In the data rows, zero lies at 4.5, halfway between 4 and 5.
Two rows play each game, the first against the second. How much does the first row win by? 20 is about a draw, 40 a big win and 0 a big loss. Wins can go round in a circle: one row can beat a second, the second a third and the third the first. Each row has two weighted sums of its numbers, A and B, taken from their middle values. A row wins by its A times the other's B, less its B times the other's A.
2;4;2;5;5;6;4;5;3;6;6;5;4;2;5;4;7;3;3;4
4;6;7;6;7;5;8;4;4;3;2;4;5;5;7;5;2;7;4;5 ~ 21
2;5;5;6;5;5;6;4;6;0;3;3;6;7;5;7;2;7;3;5
6;4;6;6;3;5;5;5;3;4;4;4;3;8;3;3;4;8;5;6 ~ 18
7;4;6;3;5;4;5;2;5;2;4;4;7;3;5;5;2;5;3;6
3;3;5;5;4;5;4;6;3;6;5;5;2;5;3;3;7;1;5;3 ~ 18
7;4;4;5;2;5;4;6;3;5;5;4;1;6;0;3;4;5;7;3
8;7;6;2;6;2;5;2;4;2;3;4;8;2;6;5;3;5;2;5 ~ 29
3;3;1;2;3;3;2;4;5;7;7;7;7;4;8;4;9;5;5;4
4;3;4;3;7;4;5;6;4;5;6;7;5;4;6;5;5;4;6;5 ~ 14
3;5;3;4;4;5;4;5;2;7;7;4;5;1;6;5;6;3;5;4
3;6;5;6;5;4;5;4;6;2;2;2;7;6;5;4;3;8;2;4 ~ 20
3;4;4;1;1;4;2;4;4;4;5;4;3;6;5;4;7;4;3;5
4;4;4;2;4;3;3;5;7;4;4;5;4;5;3;5;4;3;3;3 ~ 19
3;3;2;3;3;3;1;5;6;7;7;8;6;2;6;4;8;5;5;4
4;5;3;2;2;4;2;4;5;5;5;5;3;6;5;4;6;4;3;5 ~ 26
6;4;3;3;3;3;2;5;6;4;3;4;4;6;4;5;5;3;2;2
2;3;0;2;2;3;1;4;4;7;8;7;5;4;7;5;5;5;4;5 ~ 16
2;5;6;6;6;5;6;7;6;6;4;5;4;5;4;6;4;5;4;6
7;6;4;7;8;4;9;1;5;3;6;2;4;4;4;5;4;7;5;4 ~ 30
4;5;6;7;8;5;7;3;5;3;3;3;5;5;5;3;4;5;6;6
3;3;2;2;3;3;3;5;8;3;4;5;3;4;5;5;5;3;3;3 ~ 21
5;3;7;7;3;5;5;5;4;4;3;3;3;6;6;3;4;7;5;4
7;6;5;2;5;3;4;1;4;2;5;3;6;2;7;5;3;4;1;5 ~ 18
6;3;6;6;4;6;6;6;4;4;0;2;3;6;4;4;3;7;5;6
4;4;4;4;5;6;4;5;3;6;4;4;6;2;6;5;7;3;5;4 ~ 22
2;3;4;4;3;4;5;2;5;6;5;5;3;7;3;2;6;2;6;3
4;4;4;4;2;4;2;5;3;7;6;3;5;1;7;6;7;3;5;3 ~ 23
4;5;1;4;4;4;3;6;4;6;5;6;4;4;4;4;7;1;6;4
5;5;3;4;4;5;5;5;3;6;6;4;4;2;6;6;6;4;6;4 ~ 22
6;6;2;4;4;5;4;7;1;6;5;6;3;6;3;4;5;4;6;3
3;3;5;4;7;4;4;6;4;6;7;7;7;4;6;4;6;5;7;7 ~ 20
7;4;3;5;2;7;3;5;3;5;4;6;1;7;0;2;4;6;5;5
6;3;1;6;3;8;2;5;4;5;5;5;2;7;2;4;4;4;6;3 ~ 17
3;4;4;5;5;4;0;4;3;6;6;3;5;2;6;5;7;2;4;4
5;3;6;4;6;4;6;7;3;5;4;5;4;5;6;6;4;4;3;5 ~ 29
6;3;3;4;5;5;4;8;3;6;6;6;5;5;5;5;5;5;5;4
4;6;6;6;6;4;6;5;5;3;2;5;5;7;5;5;2;7;3;3 ~ 21
6;7;5;7;4;4;5;4;5;2;3;2;5;4;5;5;3;4;2;4
7;7;6;6;8;4;7;4;5;2;3;3;4;3;4;4;3;4;4;6 ~ 18
2;4;6;6;7;4;6;7;5;6;3;5;4;5;3;6;1;3;4;5
7;5;4;3;3;6;7;5;2;7;6;3;5;1;6;5;7;4;4;4 ~ 32
6;6;6;6;7;3;6;1;5;2;3;2;3;3;3;4;3;4;5;5
4;4;4;4;4;7;3;5;3;6;6;4;6;1;5;4;8;4;5;5 ~ 17
6;7;6;6;8;5;6;2;5;2;5;3;6;3;4;5;2;4;4;6
4;4;6;4;5;3;5;6;6;5;4;4;4;4;6;6;3;3;3;6 ~ 22
7;3;6;5;4;5;5;5;4;5;3;3;3;6;3;5;4;7;7;6
4;5;4;4;3;6;3;3;2;5;6;2;6;2;6;6;8;4;5;5 ~ 21
6;2;7;6;4;5;5;6;3;3;4;3;3;6;6;1;4;7;6;6
1;5;4;4;3;4;5;2;5;7;5;6;2;6;3;2;6;1;6;5 ~ 17
6;6;6;7;4;4;4;3;7;2;3;3;5;6;2;6;3;5;2;5
6;7;6;6;8;5;7;3;6;2;4;4;4;4;6;2;3;4;5;5 ~ 20
3;4;3;5;4;5;5;5;2;6;6;5;5;4;6;5;8;4;5;4
3;5;5;4;5;4;6;6;5;5;4;5;5;5;5;5;6;3;4;5 ~ 19
6;3;5;6;4;4;6;6;3;4;4;3;3;6;5;4;4;7;5;6
5;8;2;7;2;6;4;6;2;6;5;4;1;7;0;3;4;5;7;3 ~ 23
2;3;2;3;2;3;2;3;5;7;7;6;7;3;7;3;7;6;5;4
7;5;6;2;6;2;4;4;5;3;4;5;8;2;6;5;5;5;2;5 ~ 17
6;4;2;6;3;6;3;6;2;5;5;5;0;7;0;1;6;5;6;3
4;3;7;6;5;5;6;7;5;6;6;5;5;6;5;7;1;4;5;7 ~ 19
2;4;5;5;3;1;5;4;7;6;5;6;3;7;1;2;4;2;7;4
3;5;6;7;7;5;7;3;5;2;3;3;6;5;4;4;4;5;4;5 ~ 21
4;4;6;5;4;4;6;6;5;4;3;4;4;4;6;7;5;3;4;5
7;3;3;5;6;4;4;8;3;6;6;5;5;3;7;4;4;5;5;4 ~ 21
2;4;4;6;5;5;7;5;5;6;5;5;4;5;5;7;4;4;4;7
5;4;3;4;4;5;4;5;3;6;6;5;4;2;5;5;7;3;5;4 ~ 13
3;5;4;6;6;4;5;5;5;3;2;5;5;7;5;6;3;7;4;2
5;4;2;6;5;5;4;6;3;6;4;4;1;7;0;2;4;6;7;4 ~ 20
6;5;4;6;4;6;3;7;3;6;5;5;3;7;2;4;5;4;6;3
4;4;4;4;2;5;4;6;4;8;5;5;2;5;2;4;7;1;5;6 ~ 18
4;7;4;7;4;4;5;5;8;2;2;3;5;5;4;5;3;4;2;4
2;5;6;6;5;6;7;6;5;6;3;4;4;4;5;7;4;4;5;6 ~ 20
6;7;5;7;4;4;5;4;7;2;3;3;5;5;4;5;2;5;2;3
4;3;3;2;4;4;4;4;4;5;8;6;6;3;7;3;6;5;5;3 ~ 24
4;5;4;4;4;4;6;5;3;7;9;4;8;2;5;5;7;4;6;4
7;7;7;7;6;5;6;2;5;2;3;2;6;3;3;3;2;4;5;5 ~ 32
2;3;2;2;2;2;2;5;4;7;8;7;5;4;8;4;7;6;5;2
2;4;2;2;3;3;2;5;3;6;8;7;5;2;7;5;6;5;5;4 ~ 13
3;4;4;2;4;4;2;3;5;5;7;6;6;3;7;2;7;5;4;5
3;6;6;8;5;4;6;3;6;4;3;3;4;6;5;6;3;8;3;3 ~ 17
7;6;6;5;6;4;6;3;4;0;3;5;5;4;4;6;4;4;1;6
2;4;5;5;4;4;4;2;5;6;5;5;3;6;4;4;5;2;6;3 ~ 30
5;7;6;7;3;3;4;4;8;2;3;3;6;5;3;4;0;5;2;4
7;7;6;7;7;5;7;3;5;2;3;2;5;5;2;4;3;3;4;5 ~ 21
8;7;6;6;7;5;7;3;5;2;4;3;5;4;3;6;3;5;3;3
7;8;6;6;8;4;7;3;7;2;4;3;4;3;4;4;3;4;4;4 ~ 18
6;7;6;8;4;4;4;3;8;1;2;3;5;6;3;5;3;4;1;4
3;2;1;3;3;3;1;5;4;6;8;7;8;3;7;3;8;6;5;5 ~ 17
5;4;3;3;3;6;2;5;6;5;6;5;4;5;5;4;4;3;5;4
5;7;3;5;3;4;5;3;5;3;4;4;6;3;3;4;4;4;3;4 ~ 21
5;5;6;8;7;4;7;1;6;2;3;3;5;4;4;5;4;5;4;7
6;4;2;3;6;5;4;7;4;6;5;6;5;5;4;5;3;3;7;7 ~ 15
3;4;2;1;5;4;3;3;4;5;7;6;7;3;6;5;6;5;5;4
7;6;6;6;7;5;9;3;7;2;4;2;3;3;4;4;2;4;3;4 ~ 15
4;6;3;2;2;4;3;4;4;5;5;5;3;5;4;2;6;4;3;5
7;1;5;6;3;5;5;5;3;5;4;4;4;6;3;4;3;7;7;5 ~ 20
3;4;3;4;3;4;3;6;3;7;5;5;2;5;3;3;7;0;5;3
3;4;2;5;3;4;3;5;3;6;4;5;1;5;3;5;8;0;5;4 ~ 19
3;4;3;4;3;4;4;6;3;6;4;6;3;5;3;4;7;1;5;4
5;7;7;8;9;4;7;2;6;2;4;3;6;4;4;4;4;5;6;6 ~ 17
4;3;4;4;4;5;4;5;3;6;5;6;2;5;3;4;7;1;4;3
6;2;6;2;7;4;4;5;5;6;7;7;5;3;7;4;6;3;6;6 ~ 20
7;4;5;3;7;4;4;2;4;3;5;4;7;4;7;6;3;4;2;5
5;2;6;6;2;5;6;5;3;5;3;3;4;6;4;4;4;7;5;5 ~ 24
7;1;6;4;5;3;5;1;4;2;4;5;7;1;6;6;4;6;1;5
4;3;4;3;4;5;2;3;4;5;8;7;7;3;8;3;7;5;5;4 ~ 17
4;2;5;3;6;5;4;4;3;6;6;7;6;4;6;5;4;5;5;4
2;4;2;3;4;3;1;5;6;6;8;5;7;2;8;4;8;5;6;5 ~ 20
3;4;6;5;6;4;7;7;5;5;3;5;4;5;4;6;3;4;5;7
4;5;4;4;4;4;5;3;4;6;6;8;4;5;2;2;6;1;6;4 ~ 21
5;5;5;2;1;4;2;7;4;6;4;4;2;5;4;3;6;5;2;7
6;7;7;5;5;4;5;3;5;1;5;3;6;4;4;6;4;4;2;6 ~ 21
6;6;8;5;6;5;6;2;4;2;4;3;4;4;5;5;4;3;2;8
6;6;7;5;5;4;5;4;4;1;5;4;5;4;4;6;4;5;2;5 ~ 18
4;2;5;2;7;4;4;5;4;6;6;8;6;4;7;5;5;5;7;6
5;5;3;4;4;5;4;4;5;2;4;2;7;4;4;5;3;5;3;2 ~ 16
4;4;3;2;3;4;3;6;6;5;6;4;4;5;4;4;2;5;3;3
1;5;5;3;3;5;4;4;4;6;6;4;6;3;6;6;7;4;4;5 ~ 26
3;4;5;5;4;4;5;3;4;6;6;5;3;6;3;2;6;0;6;4
6;6;5;3;5;4;4;2;4;2;4;4;6;3;6;6;3;5;3;5 ~ 17
7;6;2;6;5;5;3;6;2;6;5;7;3;7;3;5;3;5;6;3
4;6;2;2;2;2;0;5;4;5;6;5;4;5;4;3;7;4;2;5 ~ 22
5;4;4;3;4;4;3;2;4;6;7;6;6;2;7;3;7;5;5;4
4;5;2;2;3;1;3;4;6;4;5;4;3;6;4;5;4;3;3;3 ~ 16
7;3;4;4;4;5;4;4;4;5;4;4;4;7;3;6;3;7;8;5
4;4;3;2;4;3;2;4;7;5;5;5;5;6;4;5;5;3;4;2 ~ 8
7;5;6;3;4;4;5;3;4;2;4;4;6;3;6;6;5;5;3;5
4;5;5;6;8;5;7;3;6;2;3;3;5;5;4;4;4;5;5;6 ~ 19
3;2;5;4;6;4;5;4;4;5;6;7;6;3;6;5;5;5;5;5
4;4;5;3;3;9;4;5;2;6;5;3;5;0;9;6;8;5;5;6 ~ 10
4;7;4;5;4;4;4;3;6;3;4;4;5;4;3;5;4;4;3;4
4;7;4;7;6;4;7;3;6;2;3;3;5;4;2;4;4;5;6;5 ~ 18
6;8;6;6;8;5;7;2;5;2;6;3;4;4;4;4;3;3;4;5
5;4;4;5;4;5;5;5;2;5;7;5;6;2;5;5;7;3;4;4 ~ 14
4;6;3;1;1;5;2;4;5;4;5;4;2;5;3;4;6;4;2;5
3;3;3;3;5;4;0;4;6;7;7;5;7;3;7;5;7;5;4;4 ~ 17
2;5;3;5;4;3;5;3;5;6;5;5;4;6;3;1;7;2;5;4
6;3;2;7;3;6;4;7;3;5;4;5;0;7;3;2;5;8;7;5 ~ 20
7;6;5;3;6;4;4;2;4;2;3;4;7;2;5;8;3;4;0;6
2;4;8;5;4;4;7;8;5;5;4;4;4;5;5;7;3;4;5;6 ~ 22
4;5;6;6;8;4;7;4;6;3;2;3;6;6;4;5;3;5;5;6
3;6;6;8;6;5;5;3;5;3;2;5;5;7;5;5;2;7;5;4 ~ 20
6;7;6;7;7;4;7;3;5;2;4;3;4;3;3;5;1;5;5;5
5;6;5;6;9;6;7;3;6;2;3;4;8;4;6;3;4;5;5;6 ~ 18
5;8;3;6;3;6;4;0;6;2;4;4;8;4;4;6;5;4;3;4
6;3;7;6;3;6;6;5;4;5;4;6;3;6;4;4;4;8;5;5 ~ 18
2;3;2;2;4;2;1;4;4;7;8;8;7;2;8;5;7;5;5;3
6;5;6;4;6;3;3;3;4;2;5;4;6;4;6;6;4;4;3;4 ~ 20
6;6;7;7;8;4;7;3;6;3;4;3;5;5;3;4;3;5;4;6
5;5;6;4;4;4;6;6;5;4;4;3;4;5;6;6;3;5;2;6 ~ 15
3;1;7;3;7;4;4;5;6;4;7;7;6;4;6;5;7;5;7;4
5;6;3;5;4;7;5;3;7;2;4;3;6;5;3;7;3;4;2;4 ~ 14
3;5;4;5;2;3;4;2;7;6;6;4;2;6;2;2;5;2;6;4
5;6;2;6;4;5;3;6;4;5;5;6;3;7;2;4;4;3;9;2 ~ 32
5;7;5;7;5;3;5;4;8;3;5;3;5;6;3;6;2;4;1;4
3;4;2;4;3;5;3;5;3;6;5;4;3;4;2;4;7;1;6;4 ~ 16
3;3;6;6;4;4;6;7;4;5;3;4;4;5;5;6;3;4;5;5
4;6;6;5;7;3;7;5;5;6;2;6;4;5;4;7;3;4;4;6 ~ 31
6;3;3;4;5;4;5;9;3;6;5;6;5;3;5;6;5;3;4;5
3;3;2;2;4;2;1;6;5;7;7;8;6;0;7;3;7;5;5;3 ~ 1
3;6;4;5;3;6;4;5;3;7;6;3;5;2;5;6;6;5;4;5
2;4;7;6;5;4;6;7;5;7;3;5;4;6;5;9;4;5;6;4 ~ 18
6;7;5;7;4;5;4;4;7;1;4;2;3;5;4;6;3;4;2;4
4;3;3;2;4;3;3;4;4;6;8;6;5;2;6;2;7;5;5;3 ~ 21
6;4;7;7;4;6;5;5;4;4;4;3;3;5;5;4;3;7;5;5
6;2;5;4;4;5;5;5;4;5;3;2;4;5;4;5;4;6;8;5 ~ 20
6;2;5;5;4;5;5;6;3;5;4;3;4;5;4;5;2;8;7;5
3;3;2;2;3;3;1;5;6;7;8;8;9;3;7;4;8;5;6;3 ~ 20
3;4;3;3;4;5;3;6;4;6;5;5;3;5;3;5;7;1;8;4
7;5;7;4;5;4;4;1;6;2;4;4;7;3;7;7;2;5;2;6 ~ 25
5;5;2;5;4;4;3;6;3;5;5;5;4;7;2;4;4;4;6;2
6;3;4;5;5;3;4;7;3;6;6;6;6;4;5;7;3;5;5;5 ~ 21
5;4;3;2;0;3;2;5;3;5;5;5;3;6;4;4;6;3;1;4
6;4;3;3;5;5;5;7;2;6;5;6;6;4;5;5;3;4;7;5 ~ 6
2;4;7;6;6;4;6;7;6;5;3;5;3;5;5;8;3;4;3;6
8;6;7;4;5;3;4;3;5;2;5;3;6;2;6;6;4;5;2;5 ~ 21
3;5;3;1;1;4;2;5;4;5;5;5;2;6;4;5;7;4;2;5
3;3;3;2;3;3;1;5;4;7;7;7;6;2;7;3;8;5;4;3 ~ 18
3;5;6;5;6;4;5;4;6;3;3;3;6;6;5;5;3;8;3;3
4;5;7;5;6;6;6;4;4;3;1;4;6;4;5;6;3;7;3;3 ~ 38
6;3;6;6;5;6;6;6;3;4;4;3;4;5;4;3;4;6;4;5
3;3;3;2;3;3;1;5;3;6;7;8;7;3;6;4;7;5;6;3 ~ 24
7;4;6;4;6;4;5;2;4;3;4;4;7;2;6;6;5;4;2;4
3;4;7;6;6;5;6;8;5;6;3;3;4;5;4;6;3;4;4;7 ~ 20
6;7;5;7;4;5;5;4;6;2;2;3;5;6;3;5;2;4;1;3
2;6;7;6;6;6;7;4;5;4;1;7;6;5;5;5;2;8;4;5 ~ 13
2;4;6;6;6;3;6;4;5;3;1;4;7;6;5;5;2;7;5;4
6;5;7;4;6;3;5;2;5;2;4;4;7;3;6;6;3;5;2;6 ~ 29
3;4;4;2;4;4;2;4;5;5;8;6;6;3;6;3;6;5;4;4
3;4;6;5;6;6;6;3;4;4;2;4;6;6;6;4;2;8;5;5 ~ 24
2;5;7;6;7;6;7;4;4;4;0;5;6;5;6;6;2;7;5;5
4;5;7;5;7;6;6;4;4;4;3;5;7;4;6;5;3;7;5;5 ~ 13
5;4;5;4;5;5;6;6;5;4;3;5;3;5;5;5;4;3;4;5
4;4;4;4;4;5;5;5;3;6;4;4;5;2;6;5;6;4;3;5 ~ 19
4;4;4;2;4;4;3;3;4;6;7;6;6;2;8;3;6;5;5;3
6;1;5;4;6;6;4;5;3;5;3;3;4;7;4;5;4;7;7;5 ~ 24
3;5;2;0;1;2;2;5;4;5;6;5;1;5;4;4;6;3;3;4
5;4;4;2;3;3;2;3;6;5;4;5;4;6;5;5;6;3;4;3 ~ 25
6;6;8;7;8;5;7;3;6;3;5;2;1;4;4;5;3;3;3;6
3;3;4;4;6;4;4;5;4;6;7;7;5;3;6;6;6;4;6;5 ~ 10
3;6;3;2;1;3;4;6;5;5;4;4;2;6;4;5;6;3;2;4
2;3;6;6;6;5;6;7;6;5;4;5;4;5;5;6;0;4;3;6 ~ 3
6;6;9;5;5;4;5;4;3;0;4;4;5;4;5;5;4;3;1;5
3;5;6;6;6;5;7;4;4;3;2;4;9;4;6;5;3;7;6;9 ~ 10
7;7;7;6;7;5;6;3;4;1;4;2;5;3;4;5;4;4;2;6
5;6;4;5;4;5;4;2;6;4;5;3;5;4;5;4;5;5;3;3 ~ 22
6;3;6;3;6;3;6;6;5;4;3;7;4;4;6;6;8;3;3;5
5;5;2;6;4;6;2;8;4;5;4;5;4;8;2;2;4;4;6;4 ~ 6
6;5;4;5;4;6;5;5;3;6;5;6;5;2;5;5;6;5;5;4
4;5;2;2;3;5;2;4;5;5;4;6;4;5;4;3;5;0;4;4 ~ 24
2;3;3;2;3;2;2;4;5;7;7;7;8;2;8;4;8;5;6;3
3;3;4;3;4;3;3;2;4;6;8;6;6;3;7;4;7;5;3;4 ~ 20
7;0;4;6;4;6;5;4;5;5;3;4;3;6;4;3;4;8;7;4
5;5;1;6;2;6;3;7;3;5;5;5;1;8;1;3;4;5;7;3 ~ 23
1;5;4;5;4;5;3;3;5;6;5;6;3;8;3;2;6;2;6;3
5;4;5;4;9;4;6;5;5;4;3;5;4;5;7;7;4;3;3;5 ~ 3
5;6;8;7;7;3;7;3;5;2;4;3;5;3;4;4;3;5;4;5
4;4;6;4;7;4;6;5;5;4;4;5;6;6;6;7;5;3;3;5 ~ 24
4;5;4;4;3;5;4;5;3;5;6;2;2;2;7;6;7;4;3;5
1;4;3;5;3;4;4;3;5;6;5;5;2;6;2;2;5;1;7;3 ~ 23
4;3;3;1;3;3;4;5;6;4;5;4;4;5;4;5;4;3;3;3
5;3;3;4;6;4;5;8;3;6;5;6;5;5;7;6;3;4;6;5 ~ 6
3;2;3;1;4;3;1;4;6;8;8;7;5;2;7;3;7;6;5;4
1;4;3;2;3;2;3;4;5;7;8;7;6;3;8;4;7;5;6;4 ~ 18
3;5;5;6;1;7;5;3;4;7;4;5;3;6;4;0;6;2;6;2
6;7;2;6;3;5;4;3;7;2;4;4;7;4;3;3;4;4;2;4 ~ 27
2;3;1;3;3;4;1;5;4;6;7;8;8;4;7;3;7;6;6;3
6;3;3;4;6;4;6;7;4;6;5;6;5;0;4;6;5;4;5;5 ~ 34
7;2;6;5;3;5;5;5;2;6;3;3;5;6;4;3;3;6;7;5
6;4;2;6;3;6;3;5;3;6;5;5;1;8;1;2;3;5;7;4 ~ 18
6;3;3;6;3;6;4;6;2;6;4;5;1;8;1;3;4;5;8;4
2;3;6;5;6;3;7;8;5;6;4;5;4;4;5;5;3;4;5;7 ~ 28
5;2;2;4;6;4;5;8;5;5;6;6;4;6;4;5;3;5;5;5
3;4;9;6;6;6;7;4;4;3;1;4;6;5;5;4;3;7;5;4 ~ 14
3;3;2;2;3;3;1;5;4;7;7;4;6;1;7;3;8;6;5;3
4;6;6;7;7;5;7;2;4;2;4;4;6;5;4;2;3;5;4;2 ~ 19
5;4;7;4;5;4;6;6;5;4;4;5;4;5;6;6;4;4;3;4
4;4;3;4;4;5;5;4;2;6;6;4;6;1;6;7;6;4;6;6 ~ 15
5;3;2;6;2;6;3;6;3;5;4;4;1;7;1;3;4;5;7;4
5;5;3;2;4;3;3;5;6;5;5;6;3;6;5;5;5;4;4;2 ~ 12
2;4;2;3;3;4;1;5;4;6;9;7;6;3;7;4;7;4;6;3
6;5;1;6;4;6;3;8;3;5;5;6;2;7;2;4;4;4;6;3 ~ 21
2;4;5;5;4;4;5;3;5;5;4;5;3;6;3;2;3;2;6;3
4;4;5;2;4;3;3;3;5;6;8;6;7;2;7;3;8;5;5;4 ~ 18
5;5;7;3;6;4;6;6;4;5;0;4;4;5;5;7;4;4;3;6
6;1;6;6;4;6;5;5;4;4;3;4;5;5;4;4;3;6;7;5 ~ 8
7;8;8;5;7;4;7;5;5;2;4;3;4;3;3;5;3;4;5;6
4;5;4;4;3;7;4;4;2;6;7;3;5;2;7;4;6;4;4;5 ~ 17
3;5;8;5;7;5;7;4;4;3;2;4;6;5;6;4;2;6;5;4
7;6;6;0;5;4;5;3;4;2;5;4;6;2;7;6;3;5;2;4 ~ 15
6;5;3;6;5;7;2;7;4;6;5;4;1;6;2;3;4;4;7;3
3;4;6;5;6;4;7;7;5;5;3;6;4;6;5;6;2;3;5;6 ~ 27
3;6;3;4;2;5;5;4;4;7;6;4;2;7;2;3;6;2;5;4
4;4;3;5;3;5;3;6;3;6;4;5;0;7;1;2;4;4;7;3 ~ 36
4;6;5;7;7;5;7;2;7;2;3;3;6;4;5;5;4;5;5;6
4;3;3;4;4;6;4;3;3;6;6;3;5;2;6;5;7;4;4;5 ~ 19
5;3;6;3;6;4;4;2;5;6;7;8;6;4;6;5;5;4;7;5
3;5;6;5;6;5;6;5;4;3;3;6;4;4;3;5;3;7;4;4 ~ 23
5;4;5;3;6;2;5;5;5;5;4;5;5;6;6;6;4;3;3;5
6;4;3;6;3;6;3;7;3;6;4;5;0;8;1;3;3;4;6;4 ~ 15
6;4;6;4;5;4;6;5;5;4;4;4;5;4;4;6;4;3;2;5
5;7;6;7;3;4;5;4;8;2;3;3;5;7;4;5;3;4;2;4 ~ 26
5;2;8;6;3;6;6;5;3;5;4;3;3;6;6;3;4;7;5;7
7;7;6;6;9;4;7;2;5;2;3;3;4;4;4;4;3;4;5;4 ~ 19
6;0;2;6;5;5;2;7;4;6;5;6;3;7;3;3;4;5;7;3
2;4;6;6;6;3;7;9;4;6;3;5;5;5;5;7;3;3;5;7 ~ 29
4;4;3;4;4;6;5;0;3;6;7;3;5;2;7;5;7;4;4;5
3;5;2;2;3;5;0;4;4;6;7;6;7;4;8;4;8;6;5;4 ~ 32
6;4;3;3;3;5;4;5;3;6;5;2;4;1;7;5;6;4;4;5
5;3;6;3;5;4;6;6;6;4;4;5;5;4;5;8;4;3;4;5 ~ 20
5;4;3;3;3;5;4;4;4;6;6;2;5;1;6;5;7;4;0;5
4;2;5;3;6;6;4;5;4;6;6;8;5;3;6;5;6;4;7;6 ~ 13
5;4;5;2;3;4;2;3;6;5;5;6;4;6;5;5;5;4;5;3
4;4;4;4;5;5;4;4;2;7;6;5;5;2;5;5;6;4;3;6 ~ 12
6;6;7;5;5;4;6;2;5;1;4;2;4;5;5;5;6;4;1;5
8;6;7;7;7;5;6;3;6;2;4;2;4;3;3;4;3;3;2;5 ~ 13
5;5;4;6;2;5;3;8;3;6;4;5;0;8;0;3;4;6;7;3
4;5;3;4;3;6;5;6;2;6;7;4;5;2;6;5;8;4;5;3 ~ 13
4;4;3;2;4;3;3;4;5;4;5;5;2;5;5;5;5;3;3;4
5;6;2;7;3;7;3;7;3;6;6;6;3;7;2;3;4;5;8;5 ~ 17
4;5;4;6;7;3;7;2;4;2;3;2;6;5;2;6;3;5;5;5
4;5;3;4;3;4;3;6;3;7;4;5;3;5;3;3;7;1;6;4 ~ 20
6;6;6;6;7;5;7;3;6;2;4;2;5;4;2;4;3;5;7;6
3;3;6;4;6;4;6;6;5;3;3;5;4;5;5;6;5;5;3;5 ~ 23
3;3;2;5;3;4;3;6;4;7;4;5;4;4;2;3;6;1;5;5
5;4;4;2;4;4;4;4;6;4;5;5;4;5;5;7;5;4;3;3 ~ 34
